In the data rows, zero lies at 4.5, halfway between 4 and 5.
Some points, one per row:
[7 7 7 7 7 6 6 6 7 7 7 6 5 6 6 6 6 6 6 5 5 5 4 6 4 5 6 5 4 5 5 4]
[6 4 5 5 5 5 5 5 6 5 5 5 6 3 6 5 5 4 5 4 3 4 3 3 3 4 4 4 3 4 4 3]
[6 6 5 6 5 5 5 4 4 4 5 4 4 5 4 6 4 5 4 5 4 4 3 3 4 3 4 3 3 3 3 2]
[6 4 6 5 4 5 5 6 5 5 6 6 5 5 6 5 5 6 5 6 6 5 6 5 4 5 5 7 6 6 6 8]
[6 5 6 5 5 5 5 5 5 5 6 5 6 5 5 5 5 5 5 5 5 5 4 4 5 5 4 5 4 4 3 3]
[6 5 5 5 5 5 4 5 4 5 3 4 5 4 5 4 4 4 3 4 4 3 4 4 4 3 3 3 3 3 2 3]
[5 5 5 5 5 6 6 5 5 4 5 4 4 5 4 4 4 5 4 4 4 4 3 3 4 4 4 3 4 3 3 1]
[2 2 1 1 1 1 1 2 2 2 2 2 2 3 2 3 3 4 4 4 4 5 4 5 5 4 5 4 5 4 5 7]
[6 7 7 7 7 6 7 6 7 7 7 7 6 7 7 7 8 8 8 8 8 8 7 7 6 7 7 7 7 6 7 7]
[4 3 3 3 2 3 3 4 3 3 4 4 5 4 5 5 4 5 4 5 4 5 5 5 4 4 5 5 4 5 7 8]
[6 7 6 6 6 6 6 6 6 6 6 6 6 6 5 6 5 5 5 5 4 5 5 5 5 4 4 4 4 3 3 3]
[4 3 4 3 4 4 3 4 3 5 5 4 3 3 4 3 4 3 3 3 3 3 3 3 2 3 4 5 4 6 7 6]
[4 5 4 4 5 4 4 4 5 4 4 4 4 4 3 4 3 3 3 3 3 3 4 4 4 4 3 3 3 3 3 3]
[3 1 2 1 2 2 2 2 2 2 2 3 3 2 2 2 3 2 3 3 3 3 3 3 3 5 5 5 5 6 5 6]
[5 5 4 4 5 5 6 5 5 4 4 4 4 5 3 4 4 4 4 3 3 4 4 4 4 5 5 5 7 6 6 5]
[5 5 5 5 5 5 5 4 4 5 4 4 5 5 3 5 4 4 3 4 4 4 4 4 5 4 4 6 8 7 7 6]
[4 3 4 4 4 4 4 3 4 3 4 3 3 3 3 2 2 3 3 2 2 2 2 2 2 3 2 2 1 2 2 1]
Then 21 other points, each followed by its number:
[6 5 5 6 5 5 4 4 5 4 4 5 5 4 5 5 4 4 4 4 4 3 3 4 3 3 4 3 3 3 3 3] 0
[8 7 6 7 7 7 7 6 6 7 6 7 6 6 7 7 6 6 6 6 6 6 5 5 5 5 5 5 4 4 5 4] 1
[6 8 7 7 7 6 7 7 6 7 8 6 6 7 5 7 5 6 6 6 5 6 5 6 5 4 5 5 4 5 5 3] 2
[4 3 5 5 4 5 4 5 5 4 4 4 5 4 5 4 4 4 4 4 4 3 4 4 3 3 4 5 5 6 5 6] 3
[5 4 5 4 5 4 5 4 4 4 4 4 3 3 4 4 4 3 3 3 2 3 2 3 2 2 3 2 2 2 2 1] 4
[3 4 3 4 3 4 4 3 4 3 4 3 3 3 3 3 3 4 3 3 3 3 3 3 4 5 4 4 5 7 7 7] 5
[6 6 6 6 6 6 6 6 7 6 6 6 7 5 6 7 5 5 5 5 5 6 4 6 5 5 5 5 5 5 4 3] 6
[5 4 4 4 5 5 5 4 4 4 5 5 4 4 5 5 4 5 5 5 5 4 5 5 4 4 5 5 4 4 4 3] 7
[5 7 5 5 6 6 6 5 5 6 6 5 5 6 4 5 5 5 5 4 4 5 5 4 5 5 4 3 4 3 3 2] 8
[6 6 5 6 6 7 7 6 6 7 7 7 7 7 8 8 7 7 8 8 8 8 8 8 7 7 8 8 7 8 8 7] 9
[3 2 3 3 2 3 2 2 2 2 2 2 2 2 2 2 2 2 1 1 1 1 1 2 1 1 1 0 1 0 0 0] 10
[4 5 4 5 4 4 4 5 5 4 4 4 4 4 4 5 4 4 4 4 4 4 5 5 4 4 4 3 4 4 4 5] 11
[4 4 4 4 4 4 4 4 3 4 3 3 4 4 4 4 4 4 4 4 4 3 4 4 4 3 3 3 2 3 2 2] 12
[6 6 5 6 6 6 6 5 5 6 7 8 8 9 9 9 9 9 9 9 9 9 9 9 9 9 9 9 9 9 9 9] 13
[1 1 1 1 1 1 1 1 1 1 1 1 1 1 1 2 2 3 4 4 3 3 3 3 2 4 5 5 6 7 7 7] 14
[5 6 5 5 5 6 5 5 4 4 5 5 6 6 5 5 4 5 5 5 6 5 5 5 6 5 5 4 5 4 4 5] 15
[5 5 4 5 4 5 5 4 4 5 3 4 4 5 4 3 4 4 3 3 4 4 4 4 5 4 3 3 5 4 5 6] 16
[1 1 1 1 1 1 1 1 2 1 1 2 2 1 1 2 1 2 4 4 3 4 4 3 4 4 4 5 5 5 6 6] 17
[5 5 5 5 5 5 5 5 4 5 5 5 4 5 6 6 6 7 7 7 6 7 7 7 7 7 7 7 7 6 7 6] 18
[2 2 3 3 3 3 4 4 4 4 5 4 4 4 3 3 4 3 4 3 3 4 4 3 4 4 3 4 4 5 5 6] 19
[5 5 5 5 5 4 4 4 4 6 5 4 4 5 4 4 5 4 4 4 4 4 4 4 5 4 3 4 3 3 3 3] 20
Which three of these numbered points are nearest to each point below by angle, seen from the average point of the first points? Their numbers follow each, nearest first.
[7 7 6 7 7 7 8 6 6 6 7 7 6 6 6 6 6 6 5 5 5 6 5 5 6 6 5 5 5 4 5 3] > 1 2 6
[1 1 1 1 2 1 2 1 1 1 1 1 1 2 1 2 1 2 1 2 3 4 5 5 5 5 5 5 4 4 4 5] > 17 14 19
[1 3 4 5 4 5 4 5 4 5 5 5 4 5 4 4 4 4 4 4 4 4 6 5 4 4 3 3 4 3 3 4] > 11 12 19
[4 5 5 4 4 4 4 5 5 4 4 4 5 4 4 4 4 4 3 3 4 4 4 3 4 6 5 5 5 6 4 6] > 5 3 14
[2 2 1 2 2 1 2 1 1 1 1 1 1 1 1 1 1 1 1 1 1 1 0 0 1 0 0 0 0 0 0 0] > 10 4 12
[4 3 3 3 3 3 3 3 2 3 3 3 2 2 2 2 3 2 2 2 2 2 2 2 1 2 2 1 1 1 1 1] > 10 4 12
[5 6 5 5 4 5 5 5 4 5 5 4 4 5 4 4 4 4 4 4 4 4 4 4 3 4 4 6 7 6 6 7] > 3 5 16
[5 5 5 5 5 5 5 4 5 4 5 4 4 4 4 5 4 3 4 3 3 4 3 3 3 3 3 3 2 2 2 2] > 4 0 10
[2 2 3 3 3 3 3 3 3 3 3 3 3 3 3 2 3 3 3 3 4 3 3 4 4 4 5 4 6 6 6 6] > 14 17 5
[6 5 4 5 6 6 6 6 5 5 7 7 6 5 6 7 6 6 6 6 5 6 6 6 5 7 8 7 7 7 8 8] > 9 13 18
[5 6 5 5 5 5 5 5 5 6 5 5 4 5 5 5 4 4 5 5 4 4 5 5 4 3 3 4 3 3 3 2] > 8 20 0
